Questions about the row below.
1) Find the entry just left of the centre entry.
2) Find the entry just right of 131.
3) Find the entry just left of the largest entry.
array([139, 120, 120, 131, 128, 112, 157])
1) 120
2) 128
3) 112

Questions about the matrix below. Indices start at 0.
1) Find the entry in row 0 and column 0.
2) Find the top entry of the column that holds the smallest entry.
3) Find the entry just left of the smallest entry.
4) Find the bottom-left entry.
5) Find the entry just right of 112.
6) Find the entry directly below 136.
7) Find the entry just left of 145.
[[119 127 107 133 108 121 114 131 107 145 136]
 [143 108 146 146 139 107 149 114 112  98 148]]
1) 119
2) 145
3) 112
4) 143
5) 98
6) 148
7) 107

[137 128 103 118 111 100]
The 3rd entry from the right is 118
What is the first entry from the right?
A: 100
The fifth-last entry is 128

Questions about the array below. Counting starts at 0.
1) Read off the entry in row 0 and column 0.
2) Read off the entry at row 1, column 0.
3) Read off the entry at row 0, column 1.
4) Read off the entry at row 0, column 2.
5) Read off the entry directly below 118.
6) Read off the entry in the bottom-right corner.
7) Read off the entry at row 2, column 0.
8) Read off the entry directly below the largest entry.
[[126 126 139 127 141 128 134 139 134]
 [144 139 136 116 145 134 146 125 130]
 [121 107 114 154  99 125  99 129 122]
 [120 132 129 123 138 125 140 132 126]
 [120 143 145 116 149 119 146 108 122]
 [141 127 135 126 137 132 133 118 124]
 [109 121 114 144 103 120 110 124 120]
 [146 139 135 114 146 114 147 116 134]
 [128 137 136 128 136 110 125 112 136]
 [130 141 127 110 132 130 132 126 134]
 [100 149 128 111 129 113 134 111 122]]
1) 126
2) 144
3) 126
4) 139
5) 124
6) 122
7) 121
8) 123

Read these off the grid that follows. Indices start at 0.
1) What is the bottom-right entry?
2) What is the entry in the top-right corner?
3) What is the entry in the top-left corner?
4) What is the entry just left of 148?
5) What is the entry in row 0 and column 1?
6) What is the bottom-left entry?
7) What is the entry in row 1 and column 0?
8) What is the entry at row 0, column 2?
[[119 115 108 106]
 [143 123 109 105]
 [157 145 134 122]
 [103 137 148 135]
 [158 144 134 122]
 [143 122 109 105]
 [141 150 149 134]
 [156 144 133 122]]
1) 122
2) 106
3) 119
4) 137
5) 115
6) 156
7) 143
8) 108

Read these off the grid that follows.
1) Give the minimum.
2) Give the entry directly below 138.
3) Give the entry directly above the smallest entry.
4) Give the top-right entry.
5) Give the 3rd entry on the main diagonal.
6) Give the 3rd entry from the end, reading row by row.
7) Give the entry in the top-left corner.
8) Give the entry directly above 119.
[[132 147 122 132 137 131 122]
 [114 105 122 107 120 117 121]
 [138 125 139 121 119 122 123]
 [143 131 137 116 108 104 102]]
1) 102
2) 143
3) 123
4) 122
5) 139
6) 108
7) 132
8) 120

[[123 125 113 135]
 [149 129 131 121]
 [133 123 136 121]
 [115 124 105 141]
 [122 129 109 139]
 [123 120 119 130]
 [123 128 134 123]
 [111 128 135 121]
 [114 125 114 136]
 [112 119 123 130]
 [110 129 121 135]
 [116 125 126 126]
 [128 122 113 131]
 [110 118 128 126]]
Indices start at 0.
Which number is the bottom-left entry?
Answer: 110
The top-left entry: 123
The entry at row 0, column 2 -> 113
Which number is the entry at row 0, column 1?
Answer: 125
The entry in the top-right corner -> 135
The entry just left of 134: 128
Which number is the largest entry?
Answer: 149
Which number is the bottom entry of the column that holds the smallest entry?
Answer: 128
Which number is the entry just right of the largest entry?
Answer: 129
The entry just right of 115 -> 124
Which number is the bottom-right entry?
Answer: 126
The entry just left of 120: 123
The entry directly above 120 is 129
Which number is the entry at row 2, column 1?
Answer: 123
The entry at row 2, column 0: 133
Which number is the minimum?
Answer: 105
The entry just right of the smallest entry is 141
Which number is the entry just right of 120?
Answer: 119

a =
[[129 123 119 118 133 120 115 117 128 131 132 118 117 127 128 131]
 [128 127 131 133 123 136 137 136 135 136 129 142 143 133 132 123]
 [126 117 123 117 135 111 125 123 122 119 128 126 124 133 113 129]
 [134 122 121 123 128 127 127 129 136 134 135 128 129 134 125 123]
 [122 120 121 114 138 109 113 113 116 118 125 115 112 125 119 134]
 [130 131 134 139 115 143 144 144 136 132 127 143 145 130 130 118]
 [142 117 114 119 125 128 130 132 143 136 142 127 128 139 119 116]
 [125 110 116 111 146 111 115 113 136 149 139 137 136 142 134 137]
 [132 128 127 134 117 140 137 138 138 137 131 138 140 131 131 118]
 [126 113 117 112 150 113 112 111 138 154 141 136 135 142 141 142]]
Rows and columns are numbered from 0.
The entry at row 0, column 1: 123
The top-right entry -> 131
Give the entry at row 1, column 0.
Answer: 128
The entry just left of the smallest entry -> 138
Give the bottom entry of the column that holds the smallest entry.
Answer: 113
Give the top entry of the column that holds the smallest entry.
Answer: 120
Give the bottom-right entry.
Answer: 142
The top entry of the column that holds the largest entry: 131
Give the entry in row 2 and column 0.
Answer: 126
The top-left entry -> 129
The entry in row 0 and column 2 -> 119
Give the entry directly below 146.
Answer: 117
The entry at row 2, column 2 -> 123
Give the entry in the bottom-left corner.
Answer: 126
Give the entry in row 1 and column 2.
Answer: 131
Give the entry in row 1 and column 1.
Answer: 127
Give the entry just left of the largest entry.
Answer: 138
Give the bottom entry of the column that holds the largest entry.
Answer: 154
Give the entry directly above the smallest entry.
Answer: 127
